J393: [108 141 131 147 148]
J204: [138  85 130 165 120]
J137: [123 149 107  32 150]
J251: [136  82 136 190 115]
J597: [138  92 124 132 127]
after: [107] : [32]
miss J393: [108 141 148 131] : [147]
miss J204: [165 130 120  85] : [138]

J205: [ 89 139  97 121  70  91 108]
J587: [ 89 148 156 122  43  96  81]
J369: [ 89 121 150 122  69 116 114]
J265: [ 89 135 168 123  29  74 140]
J840: [ 89 154 155 121  70  91 108]
after: [155] : [121]
start: [ 69 116 114] : J369, 5

J967: [144 158 146  79 141 167 139 129 122 122  36 143 109 136]
J85: [147 135 176 115 127 181 143 104  86 111 163 105 125 150]
J252: [147 135 176 115 127 181 143 104  86 111  85 113 160 144]
J225: [189 133 133 162 115 149 148 125  98 131 169 120 128 161]
J397: [168  78  93 162 115 149 148 125  98 131 169 119 128 128]
J831: [ 94 124 136 193 103 110 122 139 107 126 239 112 168  92]
J935: [180 152 140 156 147 157 168  78  96 123 109 111 173 117]
J820: [119  98  72 105 118 102 144 100 105 137 123 134  75 192]
after: [110] : [122]
start: [168  78  96] : J935, 7
miss J252: [ 85 143 176 147 135 115 144  86 181 111 104 113 160] : [127]

J45: [123 174  91 134  31 152 127 155 129 136 120 135 129 117]
J585: [139 103 114  86  69 107 119 118 147 143 131 170 105  96]
J348: [155 135 159 156 154 132 134 131 143  70 174 142 117 133]
J907: [109 159 156 131 143 134 132 154 135 161 136 127  92 125]
J813: [153 102 150 125 135 137 164 132 159 124 125  90  79 139]
J138: [151 120 118 136 141 105 128  89 104  95 108 119 160 151]
J710: [131 105 128  89 123 143 125 167 147 117 166  88 161 186]
start: [159 156 131 143 134 132 154 135] : J907, 2
[139 103 114  86  69 107 119 118 147 143 131 170 105  96] : J585
start: [141 105 128  89] : J138, 5
start: [135 159 156 154 132 134] : J348, 2
after: [70] : [174]

J475: [193 137 116 134 113 193 164 199 119 147]
J951: [105 154 104 119 133 193 164 199 143 159]
J746: [152 193 137 119 134 113 151 156 102 160]
J459: [ 25 159  95 119 145 190 165 206 115 116]
start: [113 193] : J475, 5
miss J459: [190 206  95 159 115  25 119 145 165] : [116]
after: [133] : [193]
miss J951: [119 154 164 143 133 199 193 159 105] : [104]
miss J459: [116  95 190 115 159 165 119  25 206] : [145]
after: [95] : [119]
start: [193 137 119 134 113] : J746, 2

J125: [113 124 113 159 112 161 146]
J400: [113 124 113 159 115 228 175]
J948: [118 110  75 159 128  94 132]
J589: [122 119 100 148 128  94 132]
J107: [122 106  62 159 132  61 118]
J944: [113 124 113 128 136  28 103]
miss J107: [132 122  61  62 159 106] : [118]
after: [119] : [100]

J807: [134 134 115 125 125]
J600: [ 89  90 199 123  71]
J755: [134 134 115 139  54]
J263: [112 157 135 105 111]
miss J263: [111 112 135 105] : [157]
after: [105] : [111]
miss J263: [157 111 135 105] : [112]
miss J263: [112 111 105 135] : [157]

